Each path below is one point turned by a fixed rotation once a step. After each direction that follows a path, write how fast that rotation turns it, in degrees per step (0 if it stays still).
Each turn is a multiple of 5 degrees from 10 to 175, or 0.
Each row of a path follows its step; steps can be skipped.
path 1
step 0: -1	-31	-3	-8	21	-3	9	41	32	-4	-4	19	14	18	8	0	53	18	-6	17	-16	-13	10	-1	7	-3	-2	8	8	-18	39	48	23
step 1: -23	25	41	-14	35	-14	-18	10	0	16	-10	39	11	-7	6	-7	-19	0	41	-16	34	-9	0	44	-5	-1	0	-13	-27	28	-12	-7	-1
step 3: -8	-26	3	40	43	-24	8	34	8	-5	23	10	10	13	8	-14	22	21	2	-11	-35	-23	-30	-22	2	44	-7	-13	1	-23	9	12	12
step 4: -28	-14	35	-27	14	-6	-4	19	2	35	-19	25	9	2	4	-4	35	4	8	13	45	19	16	12	12	-9	5	9	-8	39	26	19	-34
step 5: -14	-1	-22	-22	24	2	-11	12	-32	-18	-19	5	33	-2	-9	23	-27	-10	22	-23	2	-5	8	35	-18	-9	-44	-21	20	-28	-39	-14	3
step 6: 19	-13	-17	37	42	-18	-2	-10	3	17	-8	-9	23	-24	2	-6	19	19	13	-10	-28	0	13	-39	23	28	24	23	-18	-32	-1	13	-26
step 8: -3	-23	-24	-36	12	28	23	18	-29	19	-14	30	24	13	-2	21	-11	2	15	-5	15	-12	29	32	-11	-7	15	-16	30	-9	-3	-4	-47
step 10: -8	-19	6	18	5	-9	13	-15	-27	48	-16	-15	-9	4	-40	-46	21	17	30	-3	-4	-20	-3	-30	37	7	-17	-7	-1	27	-1	-3	-6
step 11: -6	-29	-14	5	-5	9	30	24	-25	-16	-10	24	35	-5	7	21	-8	-3	-19	19	6	-15	-14	16	-48	13	-21	6	27	31	28	1	-37
step 12: -6	-2	-33	-23	22	30	-10	-10	20	14	-13	-12	24	30	23	-10	26	-10	41	-18	-19	10	38	33	-9	23	18	-4	-25	-22	6	0	8
Directions:
3	0	0	0	8	-11	8	-8	-6	-5	13	-5	7	-4	12	6	-3	12	1	-6	2	14	-4	3	-6	-4	10	0	-15	13	7	-1	-6
140
3	9	14	-5	-11	-18	-12	0	-6	13	-12	-1	-10	3	0	0	10	-1	8	4	-6	0	-9	4	1	3	3	-8	-9	6	3	2	-3
120
1	-6	7	0	4	5	6	0	1	8	10	-8	-6	7	-1	-6	-7	11	12	-16	-5	-14	0	4	-1	-2	4	-23	2	-5	-5	-3	4
155
-11	-9	7	0	2	4	-3	-7	-1	5	8	-3	-4	-12	9	0	15	-15	8	-4	11	-10	-4	-2	0	-1	9	10	-5	4	-5	-10	10
125
3	1	4	17	11	8	-18	-5	13	15	-2	1	1	13	3	-1	-5	5	1	-3	1	4	-4	3	-6	-4	2	13	2	-3	11	-1	2
125
4	11	-8	9	-4	13	-5	10	-8	2	3	-6	-4	-12	0	9	-4	-1	18	-10	-7	10	-6	-10	9	0	-4	3	-4	-1	-5	7	1
100
